[[203  34   7 188  36 186 199]
 [128 195 202 136 216 154 114]] Answer: 7

[-992  517 -207  702  470 -311] Answer: -207

[[ 47 214 130   2  64  30]
 [116  43 151 111  60   6]
 [115  85  60 143  56  57]] Answer: 130

[3 0 6 9] Answer: 6

[[143 175 120 207 138 183 148]
 [100 150  48 154 105 147 139]
 [ 39  50  11   8  59  26  66]] Answer: 120

[[6 4 1 5 7]
 [4 3 3 3 4]] Answer: 1
---
.35; -.12; -.45; .38; -.43; .53; .55 | .35, .55

-.12; .16; -.35; .26; .55
.03; -.24; .02; -.38; .47
-.37; .44; -.55; -.41; .48
| -.12, .48

.06; -.26; -.35; -.18
.31; -.22; -.15; -.56
| .06, -.56

-.25; -.23; -.13; .48; .09; .37; .20 | -.25, .20

.05; .10; .04; .51; -.06; .13; .29 | .05, .29

.00; .15; .30; -.33; -.08
-.14; .03; .56; -.44; .00
| .00, .00

.57; .00; -.28; .01 | .57, .01

-.45; -.53; -.28; -.43; .48; .13; .49 | -.45, .49

.08; -.35; .10; -.30; .45 | .08, .45
---
-.44; .02; .07; -.28; -.24 ⇒ -.24

-.16; .30; -.49; -.06; -.44
.10; .22; -.43; -.30; -.25
⇒ .10

-.48; -.05; .48; .31
.28; .22; -.14; -.36
⇒ .28

.11; .20; .33; .38; -.05; -.32
-.33; -.33; -.24; -.09; .36; -.10
.17; .03; -.02; -.52; -.33; .50
⇒ .36

-.36; .44; -.31; .05 ⇒ -.31

.46; .32; -.02; -.01; -.45
.17; .47; -.03; -.03; -.30
⇒ .32

.33; .38; .44; .48; .50; .52
-.01; .08; .15; .22; .28; .35
.29; .35; .41; .46; .47; .51
⇒ .50

-.05; .53; .14; .36; .05 ⇒ .14
---
[[ 667  260  305   11 -563]
 [-583 -561  940  699  907]
 [ 740  589 -223  184 -496]] → -223

[[4606 4649 6941 7136 4855 4129]
 [8437 4649 4512 6807 4855 4097]
 [4606 4649 4736 2365 5094 3776]] → 4736

[[14 14 21  6 67 53 53]
 [53 55 49 60  5 22 19]
 [81 52 31 61 21 11 35]] → 31

[[120  75   1 186  76 108]
 [225 111  80 155  72 152]
 [235 131  85 150  59 166]] → 85

[[642 221 168 573]
 [361 691 721 566]
 [240 860 941 785]] → 941

[[5409 7044 7475 4697 5201 7420]
 [6156 6863 6883 6118 6137 6882]
 [6811 6505 9976 1199 5342 9484]] → 9976

[[452  98 374 572 271 765]
 [385 299 434 545 342 581]
 [570 531 425 282 156 174]] → 425

[[5 2 8 0 5 5]
 [6 4 6 2 3 2]
 [7 2 6 1 5 3]] → 6

[[572 427 932 534 540 801]
 [549 616 872 904 569 885]
 [659 642  89 827 651 347]] → 89

[[ 25  25 -41  21 -21]
 [ 14  23 -32  22  -2]
 [ 17  33 -47  21 -20]] → -47
---
-.07; -.11; .23; -.22; .44; .20; -.59 value .44
.34; .42; -.20; -.14; -.18; .50 value -.14
-.23; .15; .46; -.07 value .15
.07; -.44; -.06; .01; .00; .28 value .01
-.50; -.32; -.18; -.21; .55; .35 value -.21
-.16; -.32; -.45; -.39 value -.32
-.05; -.53; .45; .04; .49; .50 value .04
.11; .08; .38; -.37; -.57 value .38
-.35; -.40; .48; .38; .44 value .48
.35; .47; .02; .00 value .47
---
((252, -443, 953, 569), (422, -607, 829, 31)): 953, 829
((419, -755, -7, 175), (524, -137, 404, 219)): 524, 419
(6287, 3226, 9287, 9912, 2547): 9912, 9287
((61, 68, 61, 24, 48), (61, 84, 61, 43, 40)): 84, 68
((44, 136, 131, 87), (126, 239, 131, 176), (131, 235, 95, 1)): 239, 235
(215, 39, 109, 151, 71): 215, 151
(4, 0, 6, 3, 9): 9, 6
---
2636,8407,6189,9190 >> 9190, 2636

-553,728,-944,105 >> 728, -944

2714,6626,9679,6260,2947 >> 9679, 2714

17,26,-46,11 >> 26, -46

95,56,13,76,8
86,70,31,69,26
>> 95, 8

386,530,557,744,655,358
849,430,472,667,513,658
345,37,591,597,746,542
>> 849, 37
---
-.20; -.11; .05; -.07
-.03; .18; -.12; -.29
-.44; -.02; -.05; -.44
=> -.20

.24; -.14; .03; -.01; .59; .01 => .24

-.32; .44; -.01; .09; .23; .12
.06; .09; -.01; .44; .00; .03
=> -.32

.21; .53; -.26; -.06; -.08; .27 => .21

.46; -.50; .31; .11; .21; -.07; -.06 => .46

-.27; -.25; -.55; -.31 => -.27
---
[990 612 661 740 355 804 246] => 612

[57 72 18 71  3 89] => 57

[8150 1221 2948 2762 2318 6352] => 2762

[945 753 736 431 145 674 565] => 565

[199 151  98  39] => 151

[[-341 -129  362  340 -218]
 [ 704  657 -892 -905  681]
 [-728   37 -370  307  -52]] => -728

[ 524  859 -954  -37  888] => 524

[18 26 39 79 51] => 39
---
-.17; -.01; .18; -.17; -.27
.06; -.21; .43; -.18; -.14
-.30; .54; .08; .21; .60
out -.17

.09; -.12; .53; .03; -.03
-.01; .04; .32; -.05; .14
-.05; -.04; .09; -.02; -.15
out .09

.43; .32; -.17; -.04; -.18; -.26
.00; .09; -.13; .07; -.07; .09
-.05; .11; -.20; .12; -.11; .19
out .43

.03; -.05; .01; -.28; .25; .44; .00
.05; -.04; .03; -.30; .24; .43; -.02
.00; .02; -.02; -.17; .17; .33; -.01
out .03

.01; .01; .00; .32; .45; .44; .45
.00; .01; -.01; .02; .44; .45; .45
.00; .01; .43; .45; .46; .45; .46
out .01

-.21; -.33; -.27; .45
.44; -.32; .29; .13
.31; .12; -.20; -.11
out -.21

-.29; -.12; -.34; .31; -.36
.40; .13; .54; -.54; .59
.04; -.14; .19; -.27; .26
out -.29
---
(80, 216, 7, 223) Answer: 80
((39, 62, 38, 59), (12, 76, 46, 36)) Answer: 59
((4867, 8735, 8225, 7013, 5426, 9689, 3497), (4134, 9146, 6480, 7260, 5135, 5772, 2716)) Answer: 8735
((226, 166, 25, 210), (120, 90, 87, 121)) Answer: 166
((4567, 3957, 6051, 5339, 6274, 3869, 5388), (5440, 1583, 7833, 2554, 6867, 8394, 2877)) Answer: 6867
(28, -8, 17, -45, -34) Answer: -8
(17, 29, -27, -8) Answer: -8
(686, -777, 303, 367, 115, -250) Answer: 303
